In the rows, 128 means zero.
One turn moves each row of this set onto another row. After a few examples, where does it send each row asked below?
bepof: [103 119  99 157 150 147 130 156 136 134 135 147 131 101 116 128 119 148
 145 123 160 143 128 156 132 102 127 135 145 116 126 131 167 134 123 135
 133 180 117  92  92 109 113 105 122 142 152 117 158 113 101 144 146 112
 104 107 141 124 107 126]
peki: [122 102 140 123 102 129 115 136 127 113 153 131 123  88 136 107 113 136
 158 125 172 141 128 139  98  96 144 125 114  92 120 136 155 153 102 166
 124 167 124 124 127 119 148 110 113 138 141 142 167 114 132 151 144 106
 119 120 133 164 132 104]
mur: [152 105 153 121 118 120 167 109 140 142 127 100 143 147 117 174 109 134
 161 141 162 129 151 160 133 129 177 130 133 114 127 106 137 123 127 110
 123 110 131 102 127 142 115 100 120  92 124  80 106 122 125 106 115 128
 170 150 105 129 119 120]
sudot: [149 111 115 139 104 109 130  94 135 144 142 131 153 105 120 145 122 132
 144 151 150  91 152 115 134 124 120  98 167 113 142 116 135 130 142 122
 116 122 166 165 105 113 117 114 128 173 142 142 114 139 141  93 130 133
 125 143 146 155 131 153]
pib: [172 106 149 123 146 119 143 108 160 131 135 124 136 139 147 163  93 128
 140 130 153 114 137 146 130 150 185 134 144 132 105 128 116 126 151 121
 143 130 113 102 123 155 113 108 135  86 134 101  98 122 127 133 127 130
 176 162  94  99 120 138]
Lak: [123 132 109 112 123 122 125 131 155 138 129 132 110 131 104 159 127 106
 119  79 110 170 128 138 112 134 122 136 165  99 136 116 124 121 157 112
 124 139 150 171 138 159  99 138  93  97 133 147 128 139 152 130 173 127
 135  73 112 132 137 108]
topam: [150 113 125 113 131 115 120 111 145 152 156  82 167 108 161 121 133 146
 128 116 136  98 118 122 134 132 144 100 173 133 124 143 135 142 167 166
  97 122 139 146 129 133 106 140 146 149 153 149 148 122 114  99 147 116
 132 126 127 117 138 158]
Nete: [132 130  97 124 112  89 106 130 139 118 107 119 100 143 124 168 136  84
 113 115 104 122 122 144 117 117 122 138 131  99 133 124 103 107 169 140
 145 131 136 158 144 130  82 145 145  83 139 151 120 129 126 142 123 131
 128  78 121 164 125 118]
Gir: [154  98  98 142 113 113 136 117 148 120 145 141 133 112 160 128 151 133
 135 110 108 160 127 110 128 153 100 149 109 122 121 105 113 157 142 138
 133 125 109  87 137  94 144 151 107 175 134 126 133 146 157 100 113 117
 143 120 121 108 119 139]
biko: [123 130  75 128 143 123 113 143 136 118 131 153 125 119 120 111 132 147
 120 131 165 125 146 164 116 108  97 133 130 134  77 157 163 146 139 172
 154 142 115  94  84 128 122 126 132 153 127 127 136 129 125 139 136 124
 136 119 149 122 125 133]
bav: [129 106 116 129 107  94 115 101 141 156 107 128 158 105 114 137 172 148
 157  83 102 138 116 127 145 153 122 132 115 120 124 128 133 138  97 118
 124 137  83 109 132 121 113 167 123 127 156 130 125 137 148 153 113 152
 131 106 107 135 136 140]
Gaf: [155 124 140 115 142 135 150 132 135 107 116 156 138 141 124 170 138 110
 118 140 132 121 131 165 132 129 153 132  83 150 126 148  95 141 163 130
 152 128 131 104 171 101 153 133 117 108 117 138 146 108 139 135 125 107
 160 155 126  91 138 109]
mufil: [100 113 130 119 119  85 116  96 149 123 115 109 140 103 143  97 146 156
 132 126  96 147 126 103 138 139 140 134 112 141 104 116 129 132 101 126
 131 113 111 116 142 132 148 129 103 140 155 130 135 126 168 127  81 114
 122 115 146 144 117 146]
folun: [137 118 131 103 123 110 150 123 150 118 122 149 145 152  91 163 135 113
 120 128 105 126 116 154 131 139 134 140  67 149 121 154 137 144 134 167
 132 125 124 128 133 126 114 124  93  97 124 143 152 130 124 143 152 176
 133 133 138 103 162 100]
misi: [125 128 128 122 143 127 138 142  94  94 109 123 111  84 145  94 113 147
 115  70 114 135 116 134  91 124 161 146 132 121 141 125 125 109 127 158
 133 130 155 164 121 107 101 126 119  88  91 119 137 127 128 143 146 126
 181 124 139 132 104 110]
gav: [125 160 111 136 132  95 114 162 134 120 120 128  65 131 119 151 117 121
  92 107 130 146 110 108 119 133 119 117 143 101 136 140  78 110 174  90
 127 149 142 145 115 128 118 165 126 117 143 146 121 141 129 127 126 114
 118 108 110 104 134 121]
gozu: [ 94 124 141 128  96 134 119 115 133 131 124 107 141 131 141 134 154 157
 114  85 110 157  91  96 145 145 134 148 160 147 106 116  98 139 124 113
 112 121  94 102 111 107 159 146 116 140 118 159 147 126 138 138 114 101
 126 125 136 132 124 133]
Nemig: [156 130 137 126 110 105 121 110 131 157 159 103 182  83 147 135 131 152
 126 117 139 111 115 132 159 122 141  98 167 132 142 140 140 125 162 161
  99 110 143 133 115 110  95 145 152 144 148 150 144 134 116  99 146 137
 128 139 128 110 136 131]
pifub: [142 122 144 149 126 105 125  97 128 152 133 122 147  95 108 134 138 153
 149 134 148 101 158 116 129 132 127  95 180 136 130 135 134 122 140 114
 114 133 145 178  95 135 115 119 129 151 149 146 118 135 140  98 146 135
 113 139 145 145 126 170]
sivi: [118 103 114 159 112 145 137  93 131 134 117 142 142 112 134 140 170 117
 150  98  92 151 132 113 121 146 130 165 146 154 129  89 108 142 145 129
 137 145  92 115 128 103 133 107 126 137 127 133 137 125 146 140 121 115
 135  97 126 146 101 160]
gopi: [139 108 154 120 116 114 155 110 141 130 144  99 117 141  99 186 112 120
 125 128 169 121 135 143 109 140 179 154 116 133  91 111 127 123 121 132
 121 116 118 130  61 148 114 116 127  91 117 141 106 115 121 109 148 135
 156 139 121 103 111 140]
nabut: [149 145 135 132 108  83 107 134 147 109 129 145 117 127 149 146 101 127
 118 128 115 170 132 145 123 107 110 111 153  95 139 133 110 121 163 105
 148 111 155 136 178 138 124 153 110  96 126 128 127 149 156 121 106 135
 127 105 110 144 137  95]
pume: [129 123 172 111 140 111 148 129 136 134 110 135 130 136  96 159 142 140
 137 152 136 137 147 171 136 143 153 109  85 145 115 144 131 129 126  93
 156 121 135 119 165 129 153 119  84  94 121 131 139 116 154 129 146 119
 122 138 148 103 140 116]
gar: [110 159 139 125 112  96 139 155 118 111 120 101  83 121 118 140 143 130
 105 103 113 177 124 122 134 119 130 122 150 115 148 124  97  92 165 137
 114 131 140 157 130 120 103 123 115  92 132 138 134 146 148  97 131 128
 114 115 139 149 136  75]
rimog: [130  98 116 147 156 130 132 158 121 108 118 136 102 110 147 133  86 152
 126  81 135 136 112 141  84 138 134 138 145  81 141 118 131 131 105  89
 139 146 160 152 118 107 116 157  88 112  97 124 129 127 117 131 157 118
 151 112 132 117  99 138]
rodov: [119 127 115 112 127 162 120 144 128 116 129 151 146  99 117 112 125 154
 139 101 179 135 137 146 146  99 127 149 153 105 117 151 135 123 119 153
 133 155 122 115 109 103 138 119 105 142 142 127 153 109 122 147 138  85
 149 159 150 145 123  87]
Nuvo: [127 129  88 131 156 116 126 150 105 105 103 125 109 110 157 101 102 145
 107  93 116 111 116 141 112 133 132 150 124 108 137 134 123 107 145 149
 160 122 151 138 118  96  79 135 112  96 106 102 127 126  88 147 128 134
 166 123 150 115  96 130]
direm: [117 120 106 152 131 101 121 160 100 123 109 130  99 126 144 138  95 159
 122 104 138 129 113 158  79 130 115 109 139  90 131 131 136 138 114  90
 156 126 151 132 115 101 109 164 108 103  86 114 118 140 104 141 124 161
 135 106 128 116 115 146]
Rad: [113 130  97 116 133 100 130 145  89 108  93 106 106 113 154 104 121 152
 111  96 109 115 113 157  95 124 149 111 132 118 127 130 137 120 129 156
 151 114 150 140 134 103  90 126 134  90  83 107 113 139 130 145 116 151
 170 119 138 145 124 114]
gamiv: [157 106 166 148 121  95 163 127 141 110 138  99  98 163 131 152  92 139
 139 154 155 120 130 106 116 140 156 140 113 121 119 131 112 126 141 131
 110 129 114 106  88 145 120 104 125 104 130  91 121 134  94 101 113 147
 135 163 112 122 125 138]
dage: [124 108 148 126 124 132 151 118 146 116 120 146 118 166  84 169 125  95
 122 149 121 120 119 130  99 131 147 148  72 152 121 131 127 152 140 121
 129 138 140 134 127 136 154 115 103 112 110 151 161 111 119 151 157 124
 127 104 133 116 137 142]
Nodit: [126 123 123 135 114 114 102 150 113 143 139 124 101 106 145 121 135 150
 139 144 179 124 123 165 124 122 133  87 129 112  87 141 157 142 135 137
 164 154 109  78 110 104 135 112 154 136 111 137 132 134 132 162 153 105
 111 117 137 137 132 125]
fumul: [118 128 146 111 162 132 166 149 143 120  96 120 114 166  99 138 142 140
 112 124 106 125 100 121 145 145 165 115 102 167 128 159 117 131 153 123
 104 155 123 111 142 137 141 109 118 109 127 116 153 122 128 142 142 118
 137 144 128 103 163 107]
bepu: [132 120 136  99  85 123 151 106 128 137 150 102 125 152 121 179 104 116
 133 124 167 119 133 142 100 142 172 140 130 121 108 128 102 146 136 157
 130 119 112 129  96 138 113 107 104  86 131 124 112 122 104 125 118 171
 161 165 107 108 141 124]
dela: [136 135 145 124 129 109 172 123 147 121 144 115 122 131 112 144  85 142
 118 133 146 144 119 110 126 132 182 134 125 144 124 124 131 129 139 135
  92 123 133 105  79 157 117  97 122 111 135  91 118 140 123 108 111 156
 162 162 100  89 136 115]
tumo: [137 108 142 150 140 116 168 151 141 113 105 152 104 161 100 176 126 120
 131 156 115 120 110 129 147 146 143 115  82 132 151 133 114 127 138 102
 127 165 130 107 130  94 132 101 110 123 126 121 139 136 130 126 137 142
 108 153 139 119 151 101]
bap: [121 111 141 138 119 110 130 148 105 112 116 127 105 115 143 121  89 162
 124  93 127 146  99 140  81 127 142 107 148  92 137 117 151 136 100  95
 127 123 168 144 125 115 128 142 108 105  66 121 126 149 139 145 150 140
 151 105 124 145 126 117]
zefus: [142 117 126 127 112 125 115 141 114 116 115 146 111 116 121  97 143 150
 157 112 159 117 125 131 116 110 124 107 135 117 107 164 147 143 130 170
 123 174 102 111 114 126 133 112 158 136 120 118 139 143 137 176 143 125
 143 137 117 178 156 104]
kula: [150 152 125 123 150  95 119 136 145 120 122 122 100 109 130 117 127 116
 110 119 116 161 149 132 135 120 122 145 122 110 134 124 114  93 186 118
 143 111 160 139 159 147 109 146 119 102 141 116 133 130 140 114 139  80
 148  81 124 114 102 119]
fusa: [152 123 117 133 112 122 131 114 119 150 152 100 167  97 148 144 143 132
 136 116 141  99 123 130 125 114 142  98 169 132 152 138 115 145 173 164
  92 134 137 140 124 105 106 144 163 151 153 147 148 123 106  97 125 133
 137 135 110 117 138 152]
Nol: [125 128 114 130  83  98 123 111 116 153 127 125 112  97 126 131 167 134
 132 108 121 134 116  97 163 172 119 136  97 114 126 105 103 116 127 126
 150 127  99 101 101  69 119 128 109 151 141 141 114 152 142 140 123 128
 121 134 144 118 122 126]
fof: [147 127 144 145 103 121 117  94 122 153 140 123 143 114 122 129 126 139
 143 148 160  92 149  98 129 127 118 107 177 127 136 131 117 126 164 110
 119 117 157 165 103 122 132 118 129 163 134 139 130 133 115 114 137 111
 123 138 141 147 123 175]

gamiv turns into bepu
Rad turns into bap
pume turns into fumul
And these:
Nodit turns into zefus
Nol turns into bav
pifub turns into topam
kula turns into gav

One turn moves each row of this set onto another row. After a few examples, where does it send each row asked below?
Vefiv: [199 115  87 125 139 102 156  90 137 133 109 121 132 134 114 134 147  98
 118 132 115 122 135 149 141]
mag: [124 111 122 119 148 122 156 142 126 135 114 102 118 154 146 159 144 151
 184 118 142 123 119  74  97]
Bizi: [206 108  95 144 122  81 136 131 140 119  89 113 146 126 125 119 149 113
 145 108 111 116 126 128 110]
funup: [132 114 118 120 140 116 168 131 127 123 113 105 112 156 130 173 143 146
 179 114 135 120 116  64 112]
mazun: [131 128  62 123 125 153 141  87 123 165 116 132 147 161 133 166 162 151
 139 160 119  95 144  96  84]
Buro: [125 109 120 138  96 119 135 109 114 160 133  97 119 110 130 149 165 136
 167 114 130  92 155 157 141]
mutav: [133 129  57 130 114 146 145  80 119 146 109 138 158 166 129 159 157 140
 126 151 108 100 146  87  86]
bezak: [135 124  78 116 144 125 162  99 128 134 112 150 169 165 140 137 135 122
 141 143 112 148 161 112  68]
Ven: [147 110  86 139  93 110 122  89 128 162 129 104 144 112 131 139 189 154
 188 120 135  99 145 165  98]
mekan: [166 142  97 169 106 112 141 115 141 124 123 136 151 111 158 128 129 105
 181 145 116 117  83 121 132]
Zelo: [214 100  97 157 123 137 144  77 108 122 140 128 133 158 130 139 164 109
 120 127 127 104 131 125 126]
bosu: [135 102  92 194 131 128 117 117 116 126 143 145 140 141 114 153 170 140
 146 106 117 121  97 154 120]
Reg: [152 115 109 150  76 123 137  88 106 147 151 105 159 117 163 132 153 122
 175 142 139 106 162 156  97]
Poga: [186  97  95 159 118 123 140  74 139 108 137  86 128 166 124 133 178 139
 133 108 123 118  91 130 103]
Lag: [151 103 136 146 122 128 141 113 119 148 135 123 133 111 156 119 176 120
 201 104 136  87 147 147 120]
Suzo: [119 126 103 183 122 128 129 119 138 117 124 128 141 126 142 124 147 118
 152 114 103 114  76 136 142]
gez: [142 112 119 117 156 109 172 135 126 118 114 135 144 160 144 145 128 122
 172 119 131 155 147  91  82]
Mem: [133 117 122 127 121 121 160  75 139 145 146  97 143 118 159 116 160 114
 190 130 134 120 139 173 114]
baded: [128 121 116 109 152 117 164 140 131 137 110 128 145 156 156 136 122 128
 168 132 132 153 148 101  79]
fev: [135 120  78 132 119 137 145  98 126 140 107 113 124 159 121 177 170 159
 160 130 122  85 116  58 106]
kav: [137 129  80 113 139 135 153 106 126 156 110 149 165 160 150 140 135 127
 144 157 118 133 165 112  66]
rali: [172 105 112 161  89  97 138 119 130 103 116  72 132 146 131 133 137 128
 123 108 110 122 111 120 115]
bini: [122 115  90 129 129 147 144 112 120 152 119 105 120 158 131 178 163 163
 162 136 133  85 119  68 104]
pimi: [169 110  84 179 116 112 132 107 107 139 156 145 139 136 110 186 150 134
 153 144 134 140 116 160 120]
Nuli: [190 134  79 156 111  98 149  98 136 140 139 139 143 118 132 166 137 117
 184 163 133 140  98 147 120]

Buro turns into Ven
fev turns into mutav
kav turns into baded
And these:
Bizi turns into rali
Suzo turns into bosu

